Each row is where one point has got to under a steady rotation. How many ticks took it there?
The counts run from 0 to 221.
[ -6 -17   2   1   1  -9   0   7  -5   2  -3 -19   8  -7   2  -6  -4  11
 -11  -2 -21   5  20  10   4   9  15 -10  -7   4   5   0   8   7   0 -12
   2  -2  10  -2  10  13  -5  -2  -5   0   6  15   6   5  -9   2   0   1
   0 -14  -9   2] => 18
[  4 -18   6  -7  -2  10   6  11   6 -11  12  -5  10  -1   0  -4  -4  14
  -4  -2   4   5 -15  20  -5 -11  -1   3 -15 -11  -5  -5   9  -4  -7  -4
   1  -8  -5   1   4  21   4  -6   3   1   7  14   2  -2 -10 -14  -8   9
   2   2   0   2] => 50
[-11  -1  -3  -2  -4   4  -3   8  -1   6  14   4   4 -13  -1   4  17  10
   8   3   4  -1  -1  27   5  -7  11  -2  -1 -13  -4  -5   8  -4  -5  -9
   2  -3  -4  11   0  -2  -7   1  13   6  -2  20   6  -6  -7 -15 -15  -2
 -12   4   0  -8] => 67
[ -5  -6   4  -5 -13  -3  -1  -3 -13  10  12  -9   6  -9  13   6   4   7
   2   5  -4  10  13   1   2  13  10  -7   2 -13   7  -8  12   7  -8  13
  -6  -1   3  -3  15  24 -12  -2  -5  14   8   3  -2   0  -6   3   7  22
  -3   0   4   8] => 100
[ -2   4  -3  -8  -9   2 -12   7 -11   5   9  -1  12  -8  18  -2  10  -6
   7  17  10  -3   8  15  -4   2   7  -6   6  -7   0  -3   6  -3  -6   4
  -1   4   4   6   1  11 -12  -7   8  14  -1  11  -3   7  -1  -6  -8  21
 -13   0  -1  -5] => 90
[ -3 -12   5  -2   1  -5 -18  -6 -13   9   5  -6   0   0   6  12   8   2
   7   1   3   9  18  16   2   3  14 -14  11  -9 -10   1   2   0  -2  10
   2   6  -1  -4  12  13  -1  -1  -7  13  -3   6   4   3 -10   6   1   0
   7   5  -3   0] => 103
[  8 -17   5   2   8   6 -11   6  -6  -1   9  -7   8  -6  -7  -5   2  12
   0   0  -2   8  13  20   6  -9  15  -3  -1  -4 -14 -10   1   4  -4 -17
  -7   7   2  -2  -2  19   4   1   3  -5   0   5   5   1  -8   6   3 -15
  -5 -14  -4   3] => 38
[  4 -24   5   2  -3   1   3   2   0 -10  13 -12   3  -8  12   9   0   9
   2  -7   7  -4  -8  10  -5  -1  -2   6   1   1   0  -4  17   8  -7  -1
   9  -4  -9  -7  12  18   5 -10 -15  -5   3  14  -1  11   9 -11   5  15
   9   7  -3   1] => 129
[  0   3  15 -10 -13  -5  -1  -4   5   0   5  -7   2   1  -2   5  -2  10
  11  13  -8   9   9   9  -6   4   2  -4   2 -19  -3  -4  13  -6  -4   7
  -5   6   5 -11   7  12 -19 -10  -9   9   7  12  10 -10  -3  -5   0  16
   3  10 -12  -2] => 179
[  1 -20   4   6 -10  -1   8   1  -8  -1  13 -15   9  -8   4  13  15   9
   9  -5   4   2 -12   3  -6  -2  -5   7  -4  -3   3  -7  17   2  -7   1
   4  -2  -8  -4  10  22   5  -9  -5   0  -1  15   4  10   4 -14   5  12
   5   7   1   4] => 128
[ -4   1   6  -3  -2  -3  12  15  -3   7   6  -5  11 -20 -11  11   0   9
   6   3  -7 -12   3  13   5   6  23  -5  13  -4  -2  -5  12  -2 -12  -9
 -18  -5   3   4   6  10 -15 -11   1   9  -1   7   4  -4   8  -9  -6  12
  -8   5  -5  -5] => 165
[  3 -12   7  -5   1   7  -1   5  13 -13   6  -9  14   1  -5   7  -9  10
   9  10  -3  -6  -9  16  -7   6   7  -1   6  -4  -2 -10  11   5  -3   2
  -1   6  -1  -6   3  24 -13 -11  -1  -3   6  -4  -1  -3   9  -9   0  13
   0  -3 -18  -2] => 157
[-11  -7  -2  -6  13   4  -2  13  -2  -8  -1 -14  12  -6  16   4   1  -3
   2   2   6  -9   3  23   3   9  19 -11   9   4  -1  -3   7   4  -5  -1
   1  -1   3   4   5  13  -2  -5   1   6   1  10 -12   9  -8  -8  -6  16
  -4  -3  -7 -11] => 88
[  1  -3   1   8  -7  -9  -1  -3  -7  10   6  -7   2 -10  -5   5  14   1
  11   3 -10  13  24  15  -2   4   7   2  -5 -11   0  -5   9  -8   3  -4
   9   2   5   0   6  17 -12   6  -9  12   3  18  15  -3  -9  10  -2   1
  -1  -2  -6   7] => 201
[ 15 -12   1  10 -11   3 -20  -2  -3   2  12  -4   8  -8  -7  -8   3   3
   1   8  -4  10  24  14  -2  -6   6   5  -3 -10  -7  -7   0   1   9 -16
   7   4   1  -2   8  13 -13   5   1   6   4  10  10   7  -6   4  -2   0
  -6 -14  -3   0] => 219
[  3 -10   3  -5  -3  -4   5   7  -7 -10   0 -14   9  -6  16 -12  -5   6
  -4  17  -5  -1  16   7  -6   0  -1  -7  -9  -2   8  -2   9   2  -2 -10
   0   7  13  -9   4  14 -13  -6  -5   1   9  15  -1   3  -1   0   6  19
  -6  -8 -14   2] => 13
[  0 -10   5   2 -14 -16  10   2  -2   6  -2 -15   6  -4  -4   3  12   5
   4   0 -14  11  18  10  -3   3   9  -3  -8  -8   2   0  12  -9   0  -2
   2   5   5  -7   8  16  -7  -2  -8  11   7  21  14  -4 -11   5  -1   3
   2  -5 -13   9] => 202
[ -3  -4  13  -4  11  -7  10   0  -4  -9 -10 -10   5 -10   9  14  -3   7
   5   6  -3 -10   9  22  -6  -1  14 -13   7   0  -6  -3   9  -4 -13  -3
  -8   7   7 -16   2  14   1 -11 -13   1   0  15  -6   2  -7   4   3   4
  -1   7 -15   1] => 185
[  0 -28   2   3  10   3  -8   9  -1  -7   3 -20  14   4   8   1  -5   1
  -1  -5   5  13  10  20   2   7   0   1  -3   2 -10  -2   5  -7  -6  -5
   8   1  -5   5   6  16  12  -3  -7  -4   3  12   5   7 -11  -8  -2  -2
  11  -7 -11   6] => 28
[  1   1   3  -4  -3   9 -13   0   2  -1  19   0   5 -10  -7   8  -2   7
  13  15   0  -1  10  13  -3   4  10   4  15 -12  -8 -16   8   7  -4  -1
  -5   3   1   2  -2  18 -20  -4  -3   3  -3  -7   5  -2  16   0   2   8
  -4  -1 -15  -2] => 159
[  2 -14   1   0 -13  10 -19   4   0   5  24  10   4  -1  -4  11   4   6
  10   5   7   1  -2  14  -7   2   1   3   8  -5  -8  -4   7  -3   4   2
  12  -3  -4  -5   3   8 -13  -7   0   6  -1   6  13   9   6 -16 -11   5
   2   9  -3  -1] => 150
[-13 -12   9   1   2  -5   5   4  -4  -3   5  -8   5  -4  21   5  -2   7
   2   4  -2  -1   6  15 -10   3  -8 -15  -1  -4   3   4  12  -2 -11   2
  12   4   3 -16  10   7  -2  -9 -11   4   5  19  -3   7  -6  -7  -2  11
   0   9 -16   0] => 4
[-15  -2   3   1  -4  -8   3   0  -9  14   6   5   9 -14  10  14  11   5
  11   4   5   5  18  15  -6  -3   5  -7  -2  -9   0   0  10 -12 -16  -3
   7   4   4  -6   1  13  -3  -1  -8  12  -2  12  -2   7  -5   9  -4   6
  -4   8  -7  11] => 2
[ -8 -13   3   0  -2 -17   5   7 -11  12   1 -27   7  -3  10  13  11   5
   5 -10  -1   3   8   5   4   9   6  -9   8  -5  -2   1  13  -3 -10   7
  -8   2  -8   1  16  14   3   2  -2   7   3  15   5   1 -10  -7  -3  10
   2   1  -1  -2] => 105
[ -1  -8  -3  -3  -3  -1  -6   1 -16   0   5 -11  11  -6  17  10  16   0
  11   4  22  -2  13  17  -2  -6   7   1   9  -3 -10  -5   9  -8  -7   0
  -4  10  -4   2   1  19   8  -3  -3   9   0  11  -4   9  -5   1  -4  12
  -1   2   0   2] => 108
[ -9 -17   1   6 -12  -1   5   1 -18  15  11  -2  16 -11   2   0  11   9
   2   5  -4   7  11   7  -4   6   8  -8  -9  -5   2   2   9  -2  -9  -4
   0   5   4  -7   0  18   3  -8   1  11   3  16   8   9 -10  -3  -3   4
 -10   1   6  14] => 21
[-13  -9   0  -5   7  -5   7  16  -1   2   3 -15  11  -4  11   5   6  -3
   3  -1   0  -6  -2  19   3  11  10 -14   9   5   4   1   9   0 -13   6
  -5   3  -1   3   7   9  -4 -11   5   6   0  16  -4  -2  -5 -15  -8  13
  -9   1 -13 -10] => 87
[ -5  -5   3   2   9   7 -18   1  10   0   8  -1   1   3   3   9   3   3
   9   4  -4   7   1  27   0   9  18  -5  -6 -16   1  -8   4   6   5   9
  11   0   2   6   1  16 -17   6   3   4  -1   3   7  -9  -9   0  -4  -3
   2   1 -14  -4] => 75
[ -1  -3  -4   7  -6  -3   5   4  -7  -1   6 -14  16 -11  16  -5   3  -2
   6  16  -2   3  16   8  -6   2  -5   3  -8  -5   7 -10  13  -1  -7  -5
  -1   6   7   4  -2  15 -11  -5   0   1   7  17  -4   2  -1  -2   0  17
 -14 -10  -8   2] => 12
[ -6   2  11  -1  -5   9 -12   5 -10  12  21  -1   5 -12  -3   4  -3   1
   8   9   0  -5   6  11  -3   7   3   2  18  -8   1  -1  10   0  -8  -1
  -7  -1  -3  -2  10   5 -20 -13   2   9  -4  12   8   6  -1 -18 -11   8
  -6  15   0  -7] => 169
[  0  -8   2  12   4   2   3  -8 -11   7   8  -4  12 -12   8  10   9   2
  11   4  -2   5  19  14  -5   1   3  -4   2  -4   1  -5  13  -3  -7   1
   7   6   2  -8   3  23   1  -6 -15   5  -3   5  -2  14  -1  12   5  -2
  -3  -5  -9  15] => 205
[  1 -15   5   3  -5   8   8   9 -11   9  17 -13  17 -18  -3   0   3  14
   0   1  -6   9  -2   4   4  -5   5  -4  -7  -7  -3  -9  12   3 -14  -9
 -21   0   1  -1   6  16   4  -7   8   0   1  12   1   0  -5  -7   5  -2
 -13  -5   2   5] => 40
[ -3  -6   5  -8   8  15  -7  -1   1  -5  16   7   3 -16   4   5   2  20
   4   5   4  -9   3  24  -1 -16  10  -8   3 -12  -6 -11   5  11  -9 -10
  -1   3   5  -8   0  14  -3 -10   3   0  -6   3  -6  -2   7   2   4  -5
  -5  -2  -8  -3] => 61
[  9 -13  -4   8  -2   9  -8   2  -8  -4   5  -9  17  -9   6  -7   9  -3
   5  13   7  -2  14  22  -6  -9   3   6   1   2  -8  -9   6 -11   2 -14
   8  11   1  -2  -6  14   0  -6  -4   0   4  11   0  17  -6   1  -6   2
  -6 -11  -8   3] => 214
[ 11  -9  -1  -2 -10  -9  -7   7 -10  -2   5 -25   4   2  10  -4  12   4
   3   8  -1   5  10   8   1  -5   4   4  -1  -6  -4 -10   8   0   6  -4
 -10   8  -6   4   8  10  -4   0   5   6   8  24  15  -1 -13  -9   0  12
   6  -1  -1 -10] => 114
[  8  -3   2   5  -8  -2   1  -3 -18   1  10 -13  11 -15   5   5  10   8
   7  12   2   4  10   4  -2  -6  13   6 -10 -12   6 -15  10  10   5  -6
 -11   0  -2   0   6  24  -5   2  -1   2   6  14   2   3  -6   2   2  13
  -4  -2  10   6] => 118
[  4  -9  -7  -3  -3   4 -11   8  13  -6  10   1  10   2 -14   8   6   1
  14  -1   7   0   6  30  -2   1  13   9   6  -6  -6 -13   7 -10   2  -6
   8  -4  -4  10  -5  20  -7   5  -2   2   2  -1  11  -2   5  -3  -7   6
   5  -3 -12   0] => 154
[ -3  -4   9   2  10   8  -9   7  -1   4   9  -5   9 -11 -12  15   0   8
  14   5  -6  -4  11  24   4   7  20  -5  22  -1  -8  -9   5   4  -3  -6
 -11   0  -2  -1   0   8  -9   0   2  -2  -9  -1   6  -2  -1  -1  -6  -9
  -5  -2 -12  -6] => 163
[ -1 -16   9   3   2 -10  13   3   2   2  -9 -13   9  -2   0   5   9  12
   2  -1 -14   4  10  14  -6   5  10 -12  -8  -3   2  -1  13  -7  -3   2
   7   8   4 -17   9  20   4  -8 -11   3   6  13   5   2 -10   6   4   1
   5  -4 -12   7] => 203
[ -7   1  -7   1   1  -1  -5   3   7   8  14  -4   3  -3   0   9  11   2
  16   1  -3  10   5  21   0  12  13   0  -6 -19   5 -12   5   3   2   9
   4  -8   1  10   2  15 -20   8   3   7   1   4   8 -16  -4  -1  -4   3
  -2  -4 -12  -2] => 76
[-12  -3   1  -3  -2  -1  -3  -2  -6  10  22  -2   6 -10  13  12   9   6
  12  11  -3   4   4  10   0   8   5 -11   7 -18   1  -6  12   6 -13  13
  -2   3  -1  -4   3  13 -15  -6   3  14  -5   1  -2  -8   7  -3   4   7
 -12   4 -10  -2] => 81
[  1 -14   5  10  -7 -11  -1  -3 -12  12  12 -15   0 -12  -3  10  14   9
   4  -9  -9   8   7   4   4   1   7   2  -2  -5   1  -5  11  14   2  -4
  -4  -5  -6  -5  16  12  -4   2  -7   8   2  15  18   2  -4  -6   4   1
   6   2   9   1] => 123
